One turn moves each row of this set onto another row. After a few examples, where does it send each row asked below?
z_159: [ 0.31 -1.40  1.43  1.85  0.23 -0.22 -1.37  0.57 -1.48 -2.57 -0.72  1.07
  2.00  0.29 -1.07 -0.06 -0.25 -0.71  0.41 -0.92 -2.46  0.19  0.08 -1.23
 -3.37 -0.08  1.27 -1.72 -0.36  0.46  0.68  2.86  1.16  2.16  0.94 -1.71
 -2.00 -1.16 -0.04 -0.77 -1.23 -1.73  0.38 -0.25  0.31  1.13  1.05 -0.58
 -0.44 -0.55 -2.59 -1.33  1.30 -0.56 -1.39]
z_434: [ 0.07  0.05  1.54  0.53 -2.54 -2.09 -0.20 -1.08  0.02 -0.09 -0.71  2.18
  2.29  1.06 -0.24  2.19 -0.60 -1.17  0.86  1.30 -1.59 -0.10 -1.21 -0.93
  0.19  1.88 -0.19  2.10 -1.97 -0.64 -1.11 -1.97 -0.53 -1.26  1.22 -1.24
 -1.03  0.72  0.59 -0.06 -0.31 -0.04 -1.22  1.24  0.56 -1.69 -0.05  0.51
  0.41  0.58  0.58  0.26  3.12  1.65 -0.21]
z_585: [-1.64 -1.83 -0.83  3.03 -0.69 -0.58 -0.98  1.15 -0.91 -0.83 -2.02 -0.18
  0.43  1.27 -1.24  0.74  0.41 -0.49  0.11  1.48 -2.10 -0.15 -2.59 -2.91
 -1.22  0.77 -1.51  0.36 -0.85 -0.06 -1.29  1.12  0.79  0.22  0.13 -0.85
 -1.59  0.41  1.50  0.72  0.64 -0.85 -2.36  0.21 -1.38  0.59 -1.05  0.22
 -0.39 -0.06  0.04  0.38  1.42  0.67 -0.87]
z_657: [ 2.96  0.09  0.79 -1.25 -0.25 -1.80 -0.26  0.15 -0.42 -1.83  1.96  2.46
  2.26  0.85  0.26  0.52  1.10 -1.26  1.60 -0.46 -0.30  0.59  0.95 -1.26
 -1.27  0.85 -0.19  0.42 -3.13 -0.87 -0.36 -0.78 -0.02 -2.16  1.66 -1.15
 -1.71 -1.39 -0.22 -0.08 -1.75  0.96  1.23  2.04  2.54  0.52  0.18 -2.07
  1.31 -0.41 -0.73 -1.27  0.05  1.75 -0.32]
z_767: [ 0.12  0.02 -0.17 -0.90  1.96 -0.87  2.15 -1.11  1.94  1.57  1.01  0.37
 -1.69  0.30  0.19 -0.55 -0.07 -0.64 -0.06  1.27 -0.96 -2.04  0.51  0.09
  2.08 -0.12 -0.43 -1.41  0.91  0.70 -0.16 -0.29 -0.62  0.26 -0.59  0.79
  1.96  0.26 -1.70  0.47  0.47 -0.63  0.85  0.26  1.82 -1.99  0.07 -0.23
 -1.97  2.18  1.79  1.24 -2.55 -0.29  1.07]
z_863: [-0.34 -0.75 -0.47 -0.86  1.97 -0.88  2.21 -1.01  1.78  1.70  1.45  0.10
 -1.48  0.80  0.15 -0.45 -0.25 -1.02  0.27  1.12 -0.50 -2.37  0.78  0.30
  2.07 -0.30 -0.76 -1.29  0.43  0.79 -0.05 -0.01 -0.38  0.23 -0.32  0.45
  1.72  0.72 -1.90  0.27  0.80 -0.52  0.66  0.11  1.50 -1.65  0.11  0.40
 -2.16  2.24  1.48  1.70 -2.67 -0.19  1.35]
z_540: [ 1.19 -1.57 -1.14  0.97  1.26 -0.90 -1.09  2.00 -1.03 -2.60  0.65  0.36
  0.58  1.33 -0.62 -0.70  1.88 -0.43  1.15 -0.41 -0.72  0.27 -0.17 -3.27
 -2.66  0.06 -1.30 -1.34 -2.13 -0.52 -0.60  1.92  1.20 -1.04  0.63 -0.73
 -2.19 -1.40  0.70  0.62 -0.93  0.03 -0.14  1.25  1.01  2.58 -0.83 -2.48
  0.65 -1.00 -1.29 -0.96 -1.37  0.98 -0.48]
z_553: [ 2.59 -1.51 -1.95 -1.19  1.04  0.25 -1.24  0.81 -0.01 -0.76  1.79  0.81
  0.94 -0.10 -0.12  0.09  1.20  0.15 -0.21 -1.17  0.90  1.36  1.47 -0.17
 -0.57 -1.03 -1.10  1.35 -2.80 -0.86 -0.23  2.58  0.07 -2.44  0.69 -0.66
 -0.91 -0.73  1.59 -0.23 -0.96  1.27  1.24 -0.26  0.48  2.41  1.33 -2.71
  0.81 -0.86 -0.35 -2.73  0.30  1.95 -1.32]
z_961: [-1.22 -1.65  1.25  0.78  0.89  0.77 -2.26  0.69 -2.05 -3.29 -1.25 -0.50
  0.27  1.44 -0.83  0.79  1.03  0.99  0.07 -2.00 -1.44 -1.63  0.11 -0.65
 -3.00  1.01 -0.90 -0.88 -1.17  0.22  0.41  0.76  0.77  0.82  1.29 -0.83
 -2.06 -0.85  0.01  0.97 -0.74 -0.20 -3.46  0.59 -0.07 -0.81 -0.90 -0.67
  0.67 -1.29 -0.14  1.63  0.83  0.73 -1.18]
z_904: [ 0.33 -1.79 -0.20 -0.63  0.96  2.64 -2.22  0.49 -2.13 -1.08 -0.38 -0.37
  0.18 -0.35 -1.17  1.55  0.47  1.06 -2.06 -2.46  0.17  0.20  1.16  2.36
 -0.75 -0.66 -1.09  1.68 -1.66  0.20  1.07  2.23 -0.21  0.17  1.44 -1.04
 -1.06 -0.36  0.76  0.19 -0.41  1.29 -1.33 -0.70 -1.54 -0.17  0.68 -0.72
  0.60 -1.20  0.41 -0.29  2.04  1.04 -2.97]
z_986: [-0.02 -0.81 -0.98 -0.93  2.00 -0.43  2.26 -0.74  1.41  2.32  1.34  0.05
 -1.58  0.25 -0.12 -0.19 -0.33 -0.99 -0.15  1.08 -0.26 -1.75  0.62  0.94
  2.68 -0.65 -0.86 -0.88  0.44  0.87  0.19  0.60 -0.60  0.34 -0.16  0.49
  1.85  0.55 -1.74  0.20  0.95 -0.25  1.22  0.05  1.14 -1.40  0.39  0.50
 -2.20  2.39  1.52  1.11 -2.63 -0.26  0.75]
z_396: [-0.51 -1.11 -0.89 -0.26  2.10 -0.34  2.06 -0.68  1.43  1.93  1.34 -0.28
 -1.76  0.51 -0.04 -0.64 -0.10 -1.40 -0.31  1.23 -0.43 -2.46  0.65  0.17
  2.01 -0.64 -1.09 -1.20  0.72  0.89  0.07  0.49 -0.22  0.40 -0.61  0.20
  1.62  0.60 -1.87  0.06  0.99 -0.34  0.98 -0.21  0.70 -0.88 -0.01  0.23
 -2.38  2.10  1.38  1.90 -2.97 -0.54  0.64]
z_869: [ 0.40 -0.16 -0.72 -0.79  2.04  0.06  2.17 -0.81  1.45  2.16  1.12  0.22
 -1.89 -0.14 -0.19 -0.51 -0.06 -0.85 -0.98  1.15 -0.46 -1.61  0.53  0.71
  2.54 -0.78 -0.66 -0.90  0.86  0.89  0.09  0.39 -0.63  0.39 -0.54  0.58
  2.04  0.28 -1.52  0.07  0.72 -0.26  1.60 -0.15  0.99 -1.39  0.20 -0.32
 -2.05  2.18  1.80  0.79 -2.58 -0.49  0.11]
z_654: [ 1.12 -1.60  0.06 -0.29  0.44  0.44 -1.72 -0.07 -0.29 -1.39 -0.27  0.82
  2.05 -0.63 -0.82  0.34 -0.86  0.88 -0.30 -1.73 -1.32  1.20  1.23  1.03
 -1.80 -0.92  1.41 -0.08 -0.79  0.10  0.71  4.33  0.00  1.20  0.98 -0.98
 -0.53 -0.51  1.10 -0.88 -1.18 -1.05  0.48 -1.57  0.37  0.80  2.97 -0.82
 -0.09 -0.34 -1.80 -3.33  2.69  0.54 -1.18]
z_609: [-0.09 -1.77 -1.70  0.21 -1.07  0.33 -1.11 -0.12  0.27  1.23 -0.91  0.32
  0.88 -0.08 -0.85  1.69 -0.56  0.47 -1.13  0.59 -0.36  1.20 -0.66  0.59
  1.16 -0.28 -1.16  3.20 -1.72 -0.47 -0.85  1.94 -0.60 -1.45  0.39 -0.58
 -0.19  1.19  2.47 -0.10  0.57  0.49 -0.88 -1.33 -1.59  0.16  1.42 -0.04
 -0.11  0.26  1.08 -1.88  3.39  1.87 -1.43]
z_524: [ 1.27 -0.70  2.72 -0.27 -0.75 -1.21 -1.34 -1.32  0.11 -2.09  0.36  2.44
  3.23  0.24 -0.01  0.63 -1.00 -0.66  0.82 -1.39 -1.87 -0.24  1.61  0.45
 -2.57  0.57  2.01 -0.11 -1.09 -0.21  0.59  1.05  0.14  0.52  1.27 -1.87
 -1.19 -0.67 -0.32 -1.36 -1.98 -1.20  0.66 -0.21  1.53 -0.26  2.40 -0.67
  0.08 -0.49 -1.82 -1.47  2.84  0.53 -0.58]
z_670: [ 1.08  0.21  2.02 -1.88 -0.56  0.29 -1.18 -0.56 -2.07 -1.94 -0.23  1.38
  1.73  0.49 -0.52  2.44 -0.03  0.83  0.27 -1.91 -0.89  0.01  0.87  1.86
 -0.70  1.54  0.13  1.08 -2.31  0.02  0.88 -0.70 -0.84  0.08  2.71 -0.68
 -1.32 -0.98 -0.48  0.77 -1.31  0.72 -1.78  1.69  1.47 -2.87  0.41  0.03
  1.66 -0.50  0.46  0.11  2.25  1.45 -1.10]
z_952: [-0.38 -0.68 -0.44 -0.08  2.25 -0.32  1.93 -0.88  1.76  1.59  1.06 -0.04
 -2.10  0.34  0.03 -1.04  0.04 -0.87 -0.79  1.13 -0.83 -2.52  0.56 -0.12
  1.71 -0.61 -0.78 -1.34  1.13  0.79 -0.27  0.22 -0.15  0.30 -1.17  0.28
  1.78  0.36 -1.52  0.12  0.71 -0.52  0.89 -0.31  0.78 -0.94 -0.11 -0.56
 -2.35  1.88  1.77  1.66 -2.81 -0.46  0.40]

z_657 moves to z_553
z_904 moves to z_961
Where do these go?
z_986 moves to z_396
z_609 moves to z_585
z_952 moves to z_767
z_524 moves to z_654

One turn moves each row of this set onto another row. After a few examples, where does it send each row asked below?
z_805: [-2.56  1.48 -0.63  0.81  0.09 -3.18 -1.87 -1.26 -1.16  0.65 -0.39  0.94
 -2.62]
z_455: [-0.32  1.06  1.53  1.02 -1.35 -1.13 -0.12  1.07  2.77  2.58  0.18 -1.38
 -0.89]
z_189: [-3.20 -0.75  0.87  1.70 -0.17  1.96 -0.02 -0.47  1.30  0.34 -2.43  0.88
 -0.68]
z_547: [-0.26 -1.54  1.83  1.21 -0.69 -1.43  0.42 -0.30 -1.12  1.91  1.78  0.14
  0.35]
z_115: [-4.34 -0.41 -0.58  0.89  0.65 -2.57 -1.14 -1.79  1.11  0.77  0.17  0.04
 -1.97]
z_824: [-0.65 -1.72  1.44  1.03 -0.76 -1.29  0.63 -0.48 -0.32  1.50  2.28  0.09
  0.23]
z_445: [-0.56 -1.42  1.77  1.07 -0.67 -1.47  0.95 -0.47 -0.78  1.60  2.01  0.12
  0.24]
z_514: [-2.90 -0.79  1.34  1.72 -0.47  2.33  0.18 -0.82  1.29  0.39 -1.68  0.45
 -0.90]
z_800: [-0.46  0.14 -0.87 -0.61  1.71 -0.74 -0.79 -0.83 -1.16  2.08 -2.69  1.20
 -0.61]
z_270: [-0.98 -0.33  2.90  3.13  0.28 -1.01 -2.72 -0.27 -0.15  3.67  0.06  0.96
 -1.48]
z_249: [-4.12  0.75 -0.73  0.58 -0.13 -2.75 -2.22 -1.26  0.92  0.81  0.17  0.28
 -1.98]
z_731: [-1.99  1.69  1.63  0.53 -1.30 -1.61  0.02 -0.05  1.38 -0.11  1.96  0.68
 -2.34]
z_75: [-0.90  0.05  2.78  3.52  0.47 -1.36 -2.45 -0.24  0.03  3.66  0.15  1.12
 -1.75]
z_564: [-0.56 -0.31  1.95  2.50 -1.57  0.98  0.05  0.83 -1.15  1.02 -0.14  2.26
 -1.43]
z_949: [-4.28  0.53 -0.55  0.67  0.71 -2.54 -1.82 -1.54  0.94  0.35 -0.16  0.74
 -1.86]
z_471: [-2.76 -1.06  1.89  1.59  0.24  1.72 -0.22 -0.72  1.70  0.87 -2.49  1.25
 -0.32]
z_983: [-3.38  0.18  0.73  1.94 -0.93  1.24  0.42 -0.83  2.12  0.52 -0.76  1.28
 -2.75]
z_573: [-0.33  0.17 -0.80 -0.39  1.18 -1.73 -1.07 -0.37 -0.96  2.19 -3.05  0.55
 -0.22]
z_624: [ 0.41  0.22 -0.50 -0.41  1.54 -0.81 -1.25 -0.83 -1.12  2.16 -2.42  1.53
 -0.46]
z_880: [-0.93  0.11  2.62  3.38  0.44 -1.61 -2.50 -0.24  0.16  3.73  0.35  0.46
 -1.95]
z_328: [-2.74 -1.35  1.67  1.84  0.05  1.82 -0.34 -0.64  1.57  0.58 -2.25  0.99
 -0.36]
z_244: [-0.11  1.36  1.16  0.93 -1.05 -1.44 -0.74  0.90  2.40  2.72 -0.27 -1.83
 -1.24]
z_751: [ 0.04  0.56  0.83 -0.88 -0.02  0.52  0.08 -0.18 -1.11  1.64 -2.35  2.40
 -0.40]
z_65: [-0.06  2.07  0.70  0.49  0.07 -1.42 -1.07  0.39 -1.09  3.52 -0.30  1.00
 -3.40]
z_509: [-4.24 -0.24 -0.47  0.50  0.57 -2.65 -1.57 -1.77  1.23  0.68  0.22 -0.09
 -1.83]
z_635: [-0.34  1.50  1.28  0.96 -1.35 -1.43 -0.21  1.11  2.54  2.81 -0.19 -1.50
 -1.14]
z_224: [-0.16 -0.19 -0.85 -0.53  1.35 -1.31 -1.28 -0.41 -0.89  2.44 -3.01  0.56
 -0.43]

z_445 moves to z_75
z_624 moves to z_249
z_115 moves to z_471
Where do these go?
z_805 moves to z_983
z_270 moves to z_244
z_455 moves to z_547
z_564 moves to z_65
z_509 moves to z_328
z_189 moves to z_800

